In the rows, zero is written as 128.
Each named turn below is shown by a few rows before and after it. Which turns, in which order, take the first row of each later pair to the second? The first pair is answered.
turn J689:
[125  95 125 137  94 105 131 126 117 116 122 150 151 132  95 153 127 171
 166  92 176 133 108 115 147 165 171 116 135 115 110  94] -> [140  83 131 127 106 109 141 148 131 121 134 146 153 119 100 143 155 170
 171  97 167 127 129 115 161 163 167 113 138 106 109  92]
[129 111 126 142 132 126 145 123 121 112 110 127 125 123 122 127 132 132
 126 121 141 131 125 129 133 155 143 117 120 148 135 139] -> [133 107 127 139 134 127 148 131 126 113 115 126 129 118 123 124 139 132
 129 121 136 128 135 130 137 151 139 116 122 146 135 138]
[118 106 125 117 121 108 136 133 115 143 142 131 130 151 129 101 149 126
 131 135 126 112 113 109 128 132 139 152 133 115 103 134] -> [117 110 124 114 123 110 135 131 115 145 143 130 133 151 129 101 148 123
 130 138 125 111 117 110 128 128 137 153 136 115 104 136]
turn J215:
[114  83 113 116  88 153 149 132 103 125 145 104 133 134 116 100 179 122
 137 140 130 162 145 157 116 150 129 158 141 195 104 151] -> [114 106 114  96 103 154 145 144 106 132 154  96 129 131 128  94 174 112
 130 150 110 159 154 160 109 135 114 163 155 188 121 157]
[141 123 139 148  69 100 116  98 132 155 108 130 167 187 105 178  92 156
 167 114 197 138  74 131 116 165 167 136 132  84 120  76] -> [ 80 173 112 147  91 100 108  71  81 134  89 116 116 189 114 155  49 125
 112 118 162 155  75 133  70 146 140 145 127 137 141 130]
[144 160 104 141 124 110 119 178 111 132 126 146 151 139 123 114 135 125
 137 139 160 124 155 103 125 150 124 154 150 118 136 134] -> [137 149  99 153 114 111 119 170 106 126 121 150 148 143 116 116 138 128
 139 133 168 127 148 100 123 159 132 153 141 125 125 134]
turn J680:
[138 110 141 161  94 145 109  92 173 124  99 130 132 115 152 153  72 132
 121 144  94 104 107 169 148 112 172 112 143  96 157 127] -> [142 130 142 138 115 143 112 111 170 129 110 123 129 108 165 141  78 122
 110 149  72 101 125 170 142 100 155 115 158  93 175 139]
[159 150  94 132 124 133 106 105 122 159  98 110 167 149 130 141 122 143
 132 136 126 164 123 119 130 150  95 128 144 125 173 151] -> [167 148  92 127 130 130 110 117 124 164 104 109 169 147 131 134 132 141
 133 138 125 164 132 115 134 149  93 128 148 121 176 152]
[133 103 140 147 100 137 136 162 106 145 125 132 146 122  85 112 167 151
 164 126 163 113 171 116 151 160 158 112  98 134  97 106] -> [104 111 149 170  80 143 113 111 107 137 105 129 136 135  88 135 123 155
 161 127 165 122 129 136 135 159 160 105  84 149  92 103]

Each pair is two turns apart.
[174 173 126  66 127 123 116 125 146 151 134 139 159 114 137 110  92 142
 148 111 131  95 140 147 121  80  95  96 146  77 128 111] -> [156 113 102 126  87 117 130 101 121 124 102 162 149 119 103 113 109 162
 165  78 183 109 121 121 134 121 137  90 100 112  76 104]  J680 J215
[146 110 133 136 123 128 140 158 118 127 134 147 143 142 112 125 140 131
 143 121 157 126 131 107 146 146 149 141 126 118 117 106] -> [139 102 140 148 114 133 137 138 130 121 128 143 137 139 111 135 133 133
 144 123 156 128 117 119 148 149 154 133 118 122 110 104]  J680 J689
[110 147 139  92 166 109 134 164 140 114 108 123 122 109 134  90 129 101
  98 135  84 145 161 137 112  94 115 161 140  91 174 149] -> [137  76 155 137 107 113 134 144 175 115  93 144 160 122 108 133 146 144
 156 113 149 144 121 133 156 133 167 144 115  67 123  87]  J215 J680
[134 147 152 111 149 161  98 106 166 133 138 101 131 118 157 146 117 125
 131 156 102 122 131 168 126 110 113 109 153 101 153 126] -> [145 150 144  99 162 152 108 137 155 142 146 104 137 118 155 129 136 124
 130 155 102 119 152 155 128 107 111 118 165  97 158 128]  J689 J680
[106 125 119 145 128 113 118 103 106 116 103 150 100 146 119 102 136 137
 113 121 149 146 115 112 120 150 129 141 109 150 121 135] -> [130 161 140  97 157 116 109 131 135 139 133 136 115 140 144  98 136 127
 110 146 115 130 135 130 120 119 101 143 148 113 157 133]  J680 J215
[101  63 103 146 108 140 142 148 107 137 128  98 115 118  46 121 105 120
 104  88 152 149 187 107 113 122 136 146 115 152 106 136] -> [114  76 104 122 129 137 144 172 108 146 141  97 122 113  53 113 119 114
  98  95 141 144 207 104 115 112 125 150 132 141 120 141]  J215 J680
[138 144  93  84 177 138 126 171 108 125 161 102 118  92 143  86 149 111
 117 146 108 132 169 120 120 129  91 111 111 117 121 178] -> [137  97  80 122 151 133 139 168  97 114 146 120 121  97 120  85 168 128
 134 124 150 139 161  97 137 159 123 108  83 130  84 167]  J680 J215
